In the rows, zero is written as 128.
One hidden turn or mirror swaps the rows below in pairs. Which row is each named row swapped with?
The rows were stretched afterwards, more along some directions than others.
pidif: [113 100 113 165 115 139 132 138 123 144 125 134 110 145 170 146 149 118
 143 124 108  86]
giru: [124  92 106 167 126 149 147 140 140 131 131 100 120 129 131 164 128 109
 114 133 157  94]
goruf: [133 124 116 155 135 120 138 114 160 132 133 118 116 141 122 124 160  74
 156 121 147 120]
mozof: [143  98  91 144 121 135 137 148 140 115 128 113 133 114 138 124 121 120
 112 134 182 132]
duviz: [154 114 107 124 133 114 148 126 137 113 122 102 118 101 154 161 120 132
 107 134 138 119]
Zas: [127  99  98 148 119 137 130 133 108 137 160  97 115 103 124 134 138 135
 115 117 152 130]
Pezo: [138  90 118 132 138  94 167 126 119 107 142 131 123 144 130 139 170 119
 143 108 121  85]
zuza: [119 105 114 165 121 125 158 115 143 148 144 141 106 143 125 154 158  78
 166 107 123 100]
Gapir: [121  90 121 147 115 115 144 103 138 146 150  83  99 118 125 156 144 121
 140 148 133 130]
Pem: [127  97 115 152 125 124 135 117 132 155 133 122  94 101 107 147 144 110
 128 136 162 146]
Vemi: [120 104 114 137 137 125 142 130 128 148 147 100 112 108 120 145 159 126
 127 112 136 103]
mevag: [140 134  87 154 157 115 129 145 160 116 132 109 106 126 141 131 140 112
 146 121 131 110]
keso: [104  98 113 159 104 135 132 135 124 156 155 131 119 116 129 143 160 106
 138 116 154 118]
Dabam: [121  81  95 161 105 147 142 123 120 142 148 119  99 138 148 157 154 110
 158 128 143 124]
manu: [131 106 129 129 108 109 159 120 124 110 134 134 119 129 165 147 163 107
 141 110 128  91]
Beda: [107  87 110 158 104 137 135 145 130 148 118 124 104 140 129 157 138 128
 107 145 152 120]
kisat: [125  89  95 161 129 141 137 156 147 122 142  86  94 131 141 155 144 116
 123 129 165 101]
Fezut: [126  93 102 137 128 108 147 144 120 102 133 122 110 141 121 149 152 125
 140 122 128 102]
lupa: [129 111 111 116 115 101 137 139 120 119 125 149 117 143 111 127 160 121
 139 121 128 121]
Dov: [134 122 136 133 113 116 138 111 132 143 144 102  95 109 149 151 141 136
 140 128 113 113]
molad: [144 119 116 133 132 119 141 121 138 106 134  73 102 128 126 165 144 140
 131 144 138  93]
Val: [146 111 127 143 143 102 145 100 132 117 142 108 109 126 126 135 170 115
 147 129 122 110]
Gub: [138 101 125 131 125 112 134 109 111 121 135 136 112 116 136 146 142 134
 145 128 115 118]
rad: [127  92 128 139 138  98 165 125 141 133 150  78  99 107 103 152 140 104
 126 125 143 124]
Vob: [127 109 110 131 104 121 140 133 144 105 103 121 125 144 172 143 156 134
 118 159 143 119]
Nise: [138 121  97 152 153 126 149 131 135 113 130 114 116 122 119 139 134  95
 116 107 181 117]
zame: [137 126 124 128 129 111 131 138 128 130 128  91 124 116 146 149 137 163
 108 134 126 109]
fozo: [126 107 113 150 131 119 124 155 145 143 122 112 121 106 151 119 128 137
 101 134 168 148]
Figat: [139 132 113 147 123 130 144 125 125 117 142 102 128 120 128 166 125 143
 116 137 112  88]
supal: [132 113 113 153 119 125 165 117 127 139 143 136  93 130 130 178 145  98
 146 124 129 122]
nuvo: [130  87 113 164 120 141 142 141 137 139 131  97  92 128 151 163 120 109
 110 121 181 112]
ber: [138 103 104 136 117 113 138 151 117 123 119 128 124 123 172 154 116 147
 105 124 152 132]
Nor: [136  90 105 144 118 116 156 140 136 114 123 140 132 143 140 169 140 108
 136 125 145  91]
debev: [133 137 122 150 127 106 151 112 145 124 143 121 122 137 152 152 163 105
 136 133 128 114]
Larig: [122 123 114 135 122 109 137 114 133 145 129 153 119 115 113 139 129 102
 129 119 125 137]
zater: [113 101 121 150 105 121 158 115 124 132 152 152 110 153 125 169 170  98
 160 116 124  99]
Tufik: [140 127 118 147 148 121 148 129 137 127 146  92 133 102 122 152 122 131
 117 127 135  97]
Kepa: [113 100 104 175 132 132 147 125 152 160 139 113 104 108 113 157 142  92
 124 116 162 122]
Fuf: [150 105 109 148 148 125 156 126 148 104 121  78  89 133 161 168 133 121
 127 132 151  99]
Zutat: [140 133 126 144 151 101 147 109 149 116 128 143 127 133 138 127 158  86
 153 108 121  94]
tekag: [140 138 108 139 129 109 154 130 119 138 153 147 122 116 121 168 135 110
 141 108 124  96]
nabu: [120 118 109 137 119 125 130 107 122 145 131 142 126 117 110 120 155 100
 127 108 145 119]
kib: [126 118 138 160 119 118 162 105 141 157 145 127 109 125 142 179 147  99
 133 133 135 108]
rof: [108  80 119 173 120 150 150 115 119 156 147 102 110 133 108 153 149 109
 148 136 138 114]
vade: [136 101 130 139 126  96 161 113 154 142 127 122 115 116 118 135 138  95
 120 121 167 141]
Nuvu: [146 103 128 138 137 108 149 122 146 102 123  95 116 132 149 135 140 116
 113 148 150 132]
lepo: [122 121 124 154 115 134 136 115 126 129 140 145 152 129 118 156 142 117
 127 138 146 100]
vozo: [147 113  85 124 132 108 153 147 122 115 139 109 139 121 108 135 130 135
 119 130 138 124]

Swapped with kisat: zater
Swapped with Tufik: Zutat
Swapped with rof: pidif
Swapped with lepo: mevag
Swapped with molad: debev

